In the rows, 128 means zero.
One turn moves each row of this set onto another row. After a few examples, where does it send each row asked below?
K533: [131 123 131 123 128 143  71 128 138 159 131 118 145 168 123 134 118 138
 117 137 118 133 139 137 146 130 123 171 149 124 107 159 131 100 140  97
 113 105 100 128 161 138 133 110 127 152 146 150  99 113 147 134 143 118
 153 106 164 162]
K900: [134 141 113 115 126 156  89 152 141 141 139 137 146 147 133 117 117 151
 121 121 132 120 123 125 116 150 122 162 134 127 135 153 142 126 120  83
 137 112 129 149 149 142 145 101 132 168 162 120  83  82 132 143 125 127
 136 134 146 159]
K69: [158 110 116 137 150 133 105 132 133 110 142 137 120 169 125 110 147 138
 122 151 128 120 136 151 143 149 149 147 162 127 118 134 137 144 140  97
 128 110 113 135 156 120 134 124 120 145 147 145 114 139 134 117 135 105
 150 123 146 127]
K340: [153 118 117 138 149 136 100 135 124 116 143 135 116 164 128 107 139 127
 124 142 130 120 137 149 143 148 152 141 163 128 116 130 130 143 133  98
 133 106 116 134 157 116 141 125 117 140 149 147 116 141 134 115 145 106
 148 120 152 124]
K581: [147 138 111 139 155 151 108 123 128 125 152 137 133 156 137 128 128 133
 114 149 131 146 115 130 118 107 130 130 139 139 124 118 125 134 133  92
 117 106 125 145 144 134 116  92 123 147 137 150 104  95 135 116 112 122
 109 134 171 141]
K837: [154 137 117 110 150 149  92 141 142 137 116 152 119 149 131 130 119 115
 126 123 129 140 161 129 145 140 125 136 139 108 115 175 126 133 144 102
 125 100 129 110 137 145 133 128 119 140 155 136  98  95 139 123 135 123
 144 155 137 135]
K740: [122 106 120 132 121 153  86 150 151 146 145 155 131 169 142 107 129 154
 119 145 135  94 125 162 112 125 152 149 141 115 127 137 123 118 139  91
 130 133 120 134 158 142 121 101 135 151 144 139 117 118 141 151 127 117
 135 124 147 154]
K427: [166 141 130 136 112 137 100 158 134 139 118 152 119 158 109  99 123 139
 131 136 150 134 135 146 114 160 127 137 122 106 120 133 129 132 147  82
 133 109 118 111 151 125 146 130 135 127 152 131 100 103 146 120 153 114
 139 121 153 135]
K747: [131 124 109 104 124 140  91 156 155 146 130 142 139 157 145 101 120 145
 132 139 130 114 133 150 118 146 126 149 141 132 127 153 113 130 122  98
 139 127 117 161 161 137 134  91 130 140 163 148 109  96 149 119 139 110
 134 121 125 155]
K97: [158 118 102 133 150 149  87 143 118 129 145 139 117 151 134 115 135 130
 120 128 130 115 125 129 145 129 154 144 153 105 104 122 135 132 150  88
  98  94 125 105 146 137 120 111 135 165 163 145  90  91 138 147 145 132
 136 138 158 128]
K780: [169 138 123 129 115 133  96 159 136 138 116 149 120 158 106  96 129 147
 128 143 152 138 136 143 114 163 129 138 131 109 121 136 125 132 149  87
 129 116 115 113 155 120 145 131 128 133 147 128  98  99 149 128 151 110
 129 114 144 137]
K463: [136 149 115 136 133 135  92 143 140 148 127 150 128 162 123 121 128 124
 118 136 143 146 141 123 103 118 113 120 126 137 126 135 107 118 134 107
 112 118 132 137 134 143 132  98 124 127 134 142 116 100 140 119 127 110
 107 115 166 146]
K902: [147 143 124 152 135 145  98 127 138 135 140 143 132 175 128 114 136 139
 114 149 142 148 128 131 110 126 130 127 131 133 127 128 112 130 130  95
 116 116 123 151 144 136 123 106 116 139 129 149 110 119 127 123 113 112
 106 113 180 141]
K422: [134 140 120 131 147 144  98 140 130 145 139 141 133 158 128 133 129 118
 117 136 130 139 134 123 113 105 101 135 139 132 121 136 122 128 133 107
 117 103 134 133 136 144 124  81 128 140 134 150 101  82 135 119 118 133
 119 134 172 143]
K361: [154 119  97 124 148 145  94 139 117 128 146 142 118 151 127 124 130 135
 115 128 127 109 125 137 143 124 146 151 152 112 104 122 140 136 156  84
  95  93 128 102 145 134 117 112 137 157 165 145  86  94 143 144 141 136
 137 137 150 133]
K85: [153 113 145 146 140 158  90 135 126 135 157 127 135 170 119 126 116 156
 125 138 124 137 133 131 130 157 119 162 149 127 109 170 130 125 141  83
 127 130 107 137 151 141 104 110 122 136 129 117  99 113 157 138 127 126
 150 122 150 149]
K878: [140 124 120 136 128 158  79 141 132 128 132 142 122 145 129 129 111 146
 120 150 116 145 130 120 132 140 141 142 142 136 105 149 111 102 145  88
 112 131  96 119 163 131 115 116 129 131 163 129  98  97 164 137 140  98
 131 114 139 178]
K105: [118 134 101 116 149 161  89 129 144 124 147 150 123 147 143 131 105 145
 108 119 127 115 121 146 117 129 151 153 152 127 126 145 121 127 132  83
 135 115 122 138 148 140 130 115 124 160 146 116 105 118 138 157 110 125
 131 132 136 158]
K247: [146 126 110 134 132 136  99 121 129 138 153 121 135 146 128 145 112 150
 116 129 123 134 108 142 137 140 123 150 151 130 113 148 134 105 147  83
 124 115 107 138 132 128 130 105 150 142 153 131 109 102 178 128 156 118
 134 109 132 145]
K6: [147 134 116 106 141 148  87 146 134 141 115 149 124 148 121 133 120 119
 121 124 130 135 164 129 145 136 118 140 143 115 117 177 131 131 143 107
 124 105 137 107 140 138 140 133 111 139 154 136  92  98 141 129 139 124
 139 148 137 139]

K533 -> K247
K97 -> K340
Now find these:
K581 -> K902
K105 -> K740
K361 -> K69

